In the data rows, 128 means zero.
Each row of this table is followed by its label. One hidden rule gives the labels. It looks at one to three of the table's principal directions, none of them among the few with the most spread.
[ 74  93 138 188  17  72 101  19 154 108 168  84  68 162  83 160 125 134
  50 167 122 153 195 159  61 176 192 123 102  91 207 167 200 195 110 163
 167 175 108 130 122 200  54 189 112  77 208  64] FW
[104 128 120 189  76 109 133 111 128  90 104  91 109 127 144 162  97 111
  81 158 129 161 174 152  97 156 177 110 100  86 159 158 191 145 134 133
 139 152 146 155 111 189  86 140 119 113 153  88] QA
[151 112 146 126 140 140 144 121  82 159 113 141 127  95 133 111 125  97
 162  99 139 107 127 162 124 114  99 129  97 146  98 142 110 148 133 111
 129 106  98 133 141 126 163 124 100 126 124 128] OX
[138 116 179 155  74 118 130  40  84 149 114 107  64 107 114 126 120  97
  86 108 133 135 165 161  66 140 150 136  65 155 172 162 151 186  95 149
 119 105 103 123 105 156  89 141 103  93 153  88] Dg
[103  96 104 162 101  86 108 180 129 128 125  97 140 118 109 158 110 178
 134 184 117 149 162 176 138 176 182  80 147  86 121 150 215 131 149 144
 147 176 149 117 133 172 147 169 130  92 122 113] Dg
[121 176  21 120 120 136  84 167 163  82 147 120 183 206 141 165  95 175
  45 147 134  91 109  78 194 102 155 118 210 100  92 133 127  32  90 136
 158 132 178 103 126  99 113 164 173 185 123 204] FW
[146 133 138 140  95 128 167  99  41 172 112 126  87 112 137  95 119  96
 141  92 128 109 131 150  93 124 130 137  82 130 135 152 119 169 105 121
 157  83 106 162 131 130 155 102  85 124 123 118] OT
[116 108  97 110 114 103 105 128 153 155 153 118 141 152  89 122 119 169
 117 147 124  78 148 131 134 134 111 136 151 121 118 125 124 117 126 144
 135 152 134  76 155 123 146 139 125 127 129 147] Gv
[143 128 194 152 176 144 157 144 132 105  93 144 114  82 156 140 148 107
 172 119 140 183 102 113 125 141 131 118  98 136 131 130 148 154 153 112
  83 127 131 157  90 132 106  90 139 121  97  95] QF
[ 62 147  93  34  92 105 137 218 189 151 228 137 137 212  83  37 134 193
 124 173  92 109  62  83 164 141 142 169 222 102 202  68  48  77 164 130
 205 100 131 207 163 107 206 115 143 121 106 145] Tn
[173 168 101 136 150 165 156 127  71 121  85 138 146 127 179 128 111  84
 122  80 147 113 102 120 138  90 109 133 118 143  90 131  90 113 105 101
 139  81 125 145 121  99 127 108 128 167 128 161] Dg
[149 125 199  58 222 177 144 166 158 168 150 199 124  86 120  87 176  95
 222  97 121 144  57  79 139  89  48 170 114 170 115  85  38 142 164  99
  91  87  86 176 139  85 195  68 126 150 105 123] FW
[ 94  80 140 128  70  80  91 143 127 157 136 110  98 111  73 123  90 190
  99 193  84 139 154 196 117 200 193 100 151 114 186 137 197 138 147 154
 145 143 130 134 143 195 130 228 140  51 136  77] Dg
[ 96 120  77 170  70  77 127 114 108 117 133 108 121 168 117 141 109 189
 104 164 113 106 150 139 132 184 185 101 172  65 146 154 195 133 112 141
 174 168 159 117 141 152  97 181 136 108 124 122] QF
[127 112 205 144 146 128 194 126 105 135 101 132  82  64 155  79 170  76
 216 114  97 167 143 135  83 150 104 120  64 131 156 104 126 185 160 119
  92 140 130 163 142 157 142  55  86  93 108  73] Tn
[ 91 162  46 142  36  94 103 112 136 112 160  90 111 210 108 136  86 174
  26 170  97 115 144 109 121 144 208 133 173  81 187 144 170 102  86 144
 196 122 157 147 116 144  95 160 150 139 159 125] Gv
[165 109 157 130 163 146 111  89 104 151 107 144 134  92 123 164 131 114
 140  92 171 119 132 145 121 106  92 134  94 162  83 148 121 149 118 132
  94 121  99  84 115 109 116 139 121 134 129 145] Gv
[144 166  95 168  70 120 149  73  74 109 105  99 102 168 155 129 105 118
  57 104 132 117 133 122 106 133 173 125 125 125 154 151 141 137  73 134
 163  99 141 130 106 125  71 135 133 131 146 137] Dg
[119 155 132  93  95 154 130 102 125 152 164 143 100 156 115 103 114  81
  89 110 137 124 108 109 100  89 116 186 106 135 167 133  62 140 117 116
 168  62  84 205 123 122 158 111 108 154 164 119] OX
[149  96 217 130 136 125 168 134  78 179 107 116  75  42 125  91 155  92
 201 108 110 177 139 171  76 136 123 116  38 167 152 120 143 193 153 131
  97 106  99 154 116 156 165  60  82  80 111  76] Dg
[121 101  97 139 134 100  77 162 136 129 113 122 152 120 104 167 106 201
 120 174 112 112 155 157 164 170 161  85 179 110  99 144 202  96 124 151
 110 177 165  61 139 142 122 211 159 106 105 140] OT
[115  85 127 204 115  91 144  99 130 100 100 110 143 122 133 152 116 133
 142 146 156  94 175 171 130 173 128  97 122  86  92 176 190 161 149 118
 122 197 136  80 139 162 100 151 112 111 124 106] Dg
[162 128 132 159 143 148 115  81  89 129  65 135 143 107 141 171  85  96
  99 105 176  87 163 163 125 118 107 140 103 141  80 183 144 135 108 115
  91 120 120  77 106 118 101 166 128 149 124 130] Dg
[177 171 118 208 133 167 166  44  65  74  54 119 135 124 207 180 111  35
  94  60 192 125 148 124 105  84 115 133  64 130  79 183 134 152  87  95
 117 107 121 124  81 112  56  91 112 184 150 137] OT
[128 158  95 116  81 126 113 114 137 124 140  83 124 161 123 135 111 121
  58 131 124 148 148 128  99 101 155 144 116 146 168 112 121 114 106 145
 152 104 128 126 106 128 109 107 132 135 172 135] Gv
[103 167  86 132 114 137 108 158 172  76 149 100 143 163 149 162 137 127
  81 145 134 157 147  82 141 104 153 118 138 104 125 123 138  76 109 155
 127 152 175 129 113 130 116 101 133 159 126 166] FW
[103 120 133  85  97 129 144 132 131 168 180 136 122 152  99  70 128 102
 136 122 136  96 116 141 117 109  98 171 122 129 148 124  58 143 150 115
 177  94  80 178 156 124 200 108  91 129 146 124] Tn
[121 145  67 187  74 120 122  76 118  87 108  97 136 166 150 169  86 104
  54 133 144 105 172 140 114 123 152 123 122  89 121 168 162 126 102 121
 160 143 139 121 124 155  79 154 123 153 174 127] QF
[ 77 129  42 153  75  83  98 130 164  74 131  80 173 188 127 154 104 179
  71 185 119  94 202 154 152 168 167  99 197  75 128 132 184  74 122 154
 145 211 189  55 154 150  89 198 146 116 137 149] QA
[ 91 178 115  97  63 130 145 154 135 125 172 111  95 184 125  94 116 120
  68 141 121 169  99  94 104 123 178 166 139 111 216 112  89 119 123 136
 192  70 125 233 105 133 144 100 128 129 143 120] Dg
[148  91 163 167 108 113 181  76  57 169 107 135  96  97 130  94 121  95
 166  90 151  82 131 169  96 145  97 131  73 124 113 164 118 200 135 108
 146 113  87 139 149 146 141 110  76 108 126 104] OX
[110 137 116 131  87 124 136  86 137 120 150 104 123 157 127 124 129  98
  96 118 148 118 157 127  99 107 119 154 103 121 146 133 105 138 121 134
 149 129 114 131 127 132 119 100 100 140 159 129] OT
[155  83 235 102 178 139 168 149  93 194 113 153  93  33 117  80 163  96
 236  98 123 159 107 162  96 133  81 132  57 176 131 107 100 192 174 119
  87 101  82 155 135 135 188  73  89  84  99  87] QF
[ 93  86 118 182  92  62 142 169 134 113 138  80 122 117 119 133 145 188
 164 179 101 159 161 160 127 194 186  59 134  77 138 131 226 148 155 153
 146 205 165 110 139 181 125 121 115  74 109 106] FW
[133 103  44 118  83 100  98 125 112 176 152 109 155 167  88 122  84 168
  83 135 133  33 148 160 141 123 107 126 158 116  85 140 107 111 107 143
 184 133 118  71 188 130 170 177 111 131 158 181] QA
[167 108 125 102 179 143 118 151  96 169 112 141 161  90 127 127 136 133
 174  95 147  85 128 150 154 100  74 116 119 164  49 124 102 111 124 133
  98 127 121  61 151  95 175 122 112 137  97 179] Gv
[124  41 246 139 159 100 157 140 111 169 114 147  91  27 103  90 167 131
 248 141 105 165 133 200 106 194 115  92  84 147 142 122 167 206 194 125
  85 162  94 135 150 176 159 141 100  37 100  51] Dg
[ 99 165  12  96  94 123  97 199 169 118 187 121 172 219 113 134  89 186
  57 161 124  92  85  77 181 106 152 137 211  79 121 115  95  48 117 132
 209 112 153 163 150 114 163 144 153 176 138 196] Gv
[127 148  90  84 136 142 108 199 142 140 153 129 163 153 119 121 110 148
 109 137 138 115 100 117 167 100 129 137 162 134 108 120  96  75 131 129
 151  99 131 141 128 103 185 125 139 153 112 173] Tn
[163 139 173 161 128 153 189  89  62 144 110 123  96  91 166 121 141  49
 158  60 172 148 113 126  85  81 104 144  26 144 114 156 104 185 124 103
 134  77  84 184  92 124 136  21  71 155 128 118] FW
[137 150 105 170 164 160 114 147 146  77  94 133 161 115 170 206 115  90
 123 131 156 171 138 111 140  99 130 117 111  97  82 152 162 113 135 106
 112 145 140 149  98 137 107 116 139 177 144 131] Dg
[ 89 136 146 169  96 111 153 123 154  78 121 105 100 128 149 134 125 119
 113 158 114 169 152 112 105 159 166 118 108  83 180 132 173 133 147 131
 117 158 164 170 109 178  81  99 121 117 118  82] QA
[ 84 143  86 156  89  96 124 112 161  75 126 108 138 185 133 133 114 161
  82 170 117 101 167 117 141 173 164 121 185  78 154 140 169 101 118 138
 133 181 182  95 133 139  78 169 151 125 118 122] FW
[128 172 149  50 178 169 126 132 167 114 147 170 143 155 136  91 159 116
 139 110 115 137  80  76 151  97  99 177 175 172 159  76  48  87 128 111
 103  90 124 144 115  63 124 120 169 153 115 138] FW
[159 156  37 146 127 135 139 167  62 130 105 116 170 146 166 138 101 136
 123 105 133  84 119 131 166  99 133  98 147 108  57 144 133  85  96 115
 171 112 152 115 143 104 158 118 120 172 113 194] OT
[115 135 136  93 127 129 114 142 149 136 145 133 124 141 110 112 128 150
 112 140 122 123 121 113 135 133 130 144 151 138 151 113 109 106 128 143
 117 120 139 124 127 117 134 139 141 121 110 135] OX
[162 139 204 141 179 173 155  76  94 116  78 158 107  74 169 130 162  40
 175  78 145 160 138 134  99 106  91 143  69 172 115 138 110 172 121 105
  70 109 102 132 102 108 109 104 115 135 128  97] OX
[152 163  63 111 159 140  82 190 112 105 101 113 183 138 151 168 115 180
 100 135 122 126 130 125 190 112 165  87 186 146  75 124 166  37  89 148
 106 134 186  58 106  87 122 166 174 151  85 198] Tn
[130 124 122 117 127 127 122 168  94 147 128 126 132 109 128 128 118 150
 139 130 125 133 119 147 147 129 150 108 131 127 114 137 148 106 128 135
 135 114 135 139 123 131 158 137 122 122  96 143] Dg
[188 181 218 101 201 212 186 138  89 137  97 161  99  70 187 105 169   8
 184  44 157 207  65  84  95  47  84 172  32 199 129 110  45 163 131  89
  91  27  79 225  66  81 160   0 106 171 119 116] FW
[136  95 114 131 169 119  99 176 145 140 114 127 155  86 118 158 133 160
 172 153 108 130 151 145 148 137 112  88 133 121  76 116 167 113 145 141
  96 178 151  75 156 144 153 141 130 119 116 141] FW
[134 119  71 175 115 100  73  77 147  85  87  92 159 146 128 200 104 173
  61 154 131  96 205 149 137 155 149  88 160 119  94 146 204  97  88 164
  89 206 184   0 131 138  37 209 163 121 145 154] Tn
[174 158 200 169 143 171 189  76  78 120  69 128  75  76 184 135 134  27
 133  62 164 176 122 105  64  95 103 151  15 155 140 142 101 187 117 113
  90  76 110 182  81 136  90  29  92 146 131 100] Gv
[120 161 182 124  64 133 115  29 104 122 111 111  59 141 117 125 117  90
  46 124 117 176 164 149  59 142 189 170 102 169 238 144 146 165  85 144
 118  79 108 150  67 133  55 173 147  95 169  61] Dg
[142  81 170 199 159 111 139 119 124 101  59 100 130  48 155 171 142 110
 177 136 137 153 202 177 106 165 113  69  71 123  83 142 205 162 152 146
  50 212 161  50 135 178  92 121 105  88 113 104] Dg
[166 108 119 133 152 132 116 140 106 151  99 120 161 102 126 159 109 136
 131 110 167 117 131 164 133 117 103 116 115 152  76 131 123 130 135 133
 118 126 112  81 130 121 134 142 128 122 134 160] QA
[141 176 100 133 149 152 132 128 112  90 103 135 162 165 167 150 126 119
 104 104 172 113 119 103 160 110 133 138 162 128  94 149 116  93  98 120
 121 119 151 105  95  74 105 133 152 169  98 173] Tn
Here are more rows. What is the label of each one?
[102  91 125 127  88  90  80  76 183 137 159 114 107 152  69 134 123 172
  80 168 100 101 167 137 109 163 137 129 150 129 163 126 152 142 116 161
 122 171 129  68 154 156  94 192 143  93 169 107]: OT
[ 99 134 111 140  85  99 107 122 159 101 125  97 132 166 111 145 102 163
  68 172 126 141 157 146 122 167 181 129 165 112 176 135 171 118 129 142
 136 149 148 111 105 144  85 176 162 103 141 105]: Gv
[153 105 109  99 192 137 125 186 133 164 133 167 174 114 117 124 123 168
 182 116 144  80  74 115 180 115  71 125 160 128  58 112  87 103 155 111
 126 125 120 110 163 100 178 125 135 149  93 175]: Tn
[112 173 188  75 178 180 213 181 148 119 171 178 118 131 169  54 182  58
 211  85 144 174  32  47 132  77  78 188 102 125 161  83  12 133 181  77
 143  63  96 255 110  89 189   0 101 174  89 118]: OX
[129 162 132 163 102 137 125  93 121  84 109 115 100 137 155 166 125 105
  82 131 117 201 127 115 100 131 189 121 116 122 178 134 169 144 105 126
 139 112 132 176  80 145  59 141 154 128 167  93]: Tn
[ 73 123 112 138  64  93 138 197 134 134 169 103  96 137 109 109 111 159
 122 185  88 169 123 132 120 163 199 109 131  65 186 133 176 129 156 135
 188 127 143 226 131 190 174 113 109 104 121  91]: OT
[107 140 109 132 109 113 111 189 151 114 131  88 127 127 127 152 123 157
 107 168 111 177 154 121 126 139 176 103 128 107 147 119 177 100 131 160
 122 150 173 131 109 154 134 105 132 119 112 132]: FW
[149 144 192 163 117 142 164  43  82 117  90 126  78 108 155 123 148  62
 125  85 146 152 149 134  76 128 132 145  67 158 158 155 133 189  99 123
 100 105 109 133  87 121  78 103 113 119 137  88]: OT
[ 89 128 108 136  69 102 110 142 152 113 163  99 117 162 107 137 114 150
  81 169 118 162 136 142 120 149 189 121 146 101 177 136 162 128 134 140
 176 132 125 170 116 161 125 157 136 107 158 107]: QA
[123 114 102 138 128 107 123 156 107 129 116 123 151 127 128 135 122 163
 148 146 122 119 139 160 150 156 149  99 162 110 108 134 165 118 134 129
 141 154 143 104 141 130 139 168 136 111 113 136]: QF
[148  92 187  92 155 150 131  65 111 202 133 168 111  87  92 111 125  86
 166  84 167  70 137 143  93  90  34 192  62 160 105 145  63 174 142 113
  93  97  64 112 142 111 164  98  80 146 128 115]: Gv
[ 60  98 193  44 133 111 107 158 255 129 218 141 110 142  64  69 183 159
 156 185  78 176 110  98 120 153 114 161 165 146 226  45  77 124 191 150
 110 157 115 159 154 144 150 124 147  76 144  81]: Dg
[151 112 146 137 178 131 136 168 101 140 109 145 133  81 141 130 148 147
 195 120 115 133 109 128 157 133 124  90 122 132  82 133 161 125 132 122
  99 139 143 113 127 119 152 109 126 129  78 137]: QF
[153 110 228 106 181 163 154 117 119 165 114 151 101  51 129 111 161  61
 200  88 150 158 127 136  92  94  69 158  39 177 121 125  92 176 157 116
  66 100  84 147 106 121 164  49  88 128 110  96]: Dg
[100 109 164  97 120 118 164 134 174 150 200 145  92 138 103  72 178 122
 174 126 106 154  79  83 102 128  96 151 114 119 178  74  59 170 165 130
 164 123  94 204 166 143 161  65 101 108 154 109]: FW
[107 190 147  64 132 173 131 173 183 106 179 132 120 160 139 111 152  86
 101 123 133 205  79  62 121  69 139 181 120 150 189  87  57  96 138 124
 141  65 114 231  80 101 153  50 139 165 139 131]: Tn
[142 179  83  98 168 174 119 177 145 111 134 151 163 153 157 146 120 113
 111 110 145 124  86  65 166  72 104 147 150 123  88 116  76  68 115 115
 131  95 145 156 121  89 151  94 142 196 114 186]: Dg
[113 106  92 216  82  72 143 166 112 103 109  78 119 126 137 158 110 173
 123 174 109 155 150 154 127 190 206  56 129  65 127 160 239 151 135 138
 164 180 167 133 125 188 110 131 125  95 124 106]: Dg
[137 134 155 158 164 133 167 140 111  98  86 137 134 102 169 124 144 113
 179 119 130 146 122 128 138 146 128 110 123 120 116 131 151 137 145 105
  99 144 147 132 112 122 109 102 133 127  90 109]: Dg
[111 110  34  81  94  99  56 160 150 169 192 108 174 183  65 137  99 216
  74 157 130  43 142 138 177 111 130 122 193 121  83 135 125  59 101 165
 168 145 139  49 166 108 178 183 132 144 125 207]: Tn
[157 186 191  69 196 210 154 119 132 108 105 177 126 109 177 105 153  40
 143  70 149 173  79  81 120  69  74 187 105 189 148  85  22 112 133 101
  80  55 105 188  96  78 120  84 143 162 123 129]: FW
[107 127 180 127 105 120 169 114 153 128 173 134  70 134 121  85 165 112
 144 123 109 174  83  83  93 138 135 143 100 122 198 101  95 176 144 129
 153 108 107 214 127 149 123  69 112 106 143  90]: FW
[124 169  21 133 105 137  46  86 156  84 123 119 176 205 125 203  75 164
   2 145 147  63 170 103 168 103 147 135 197 109  89 163 152  44  58 149
 127 150 175  39 120 101  65 222 175 187 149 193]: QA
[131 183  84  38 146 167 152 156 129 152 183 167 152 193 135  53 147 110
 139  88 119  80  55  63 159  64  76 189 176 147 128  78   0  81 115 101
 180  57 107 180 157  50 196  79 128 186 125 185]: OT
[122 142 178 109 121 149 125  58 137 130 117 137  95 122 123 124 131  82
  99 110 144 127 163 117  83 116  99 180  91 154 167 130  94 146 114 140
  82 113 119 117 111 122  94 122 117 129 137 105]: QA
[137 167 102  33 162 162 120 158 149 141 161 171 164 182 121  64 127 148
 111 105 123  62  58  82 187  93  86 173 210 172 125  84  14  51 115 115
 136  71 127 125 150  52 163 147 165 161  98 189]: FW
[ 98 121 183 101 146 127 150 154 168 133 151 140  95 104 120  92 171 123
 181 143  99 161 127  92 111 142 109 140 111 122 167  92 111 140 157 141
  93 147 145 156 139 140 151  70 110 110  97 101]: OX
[109 142 131 127 107 121 115  68 139 105 131 138 111 159 122 125 135 131
 102 140 102 131 143 124 117 149 154 143 161 128 177 127 143 134 107 126
 128 136 131 121 121 121  75 181 157 118 151  95]: Dg
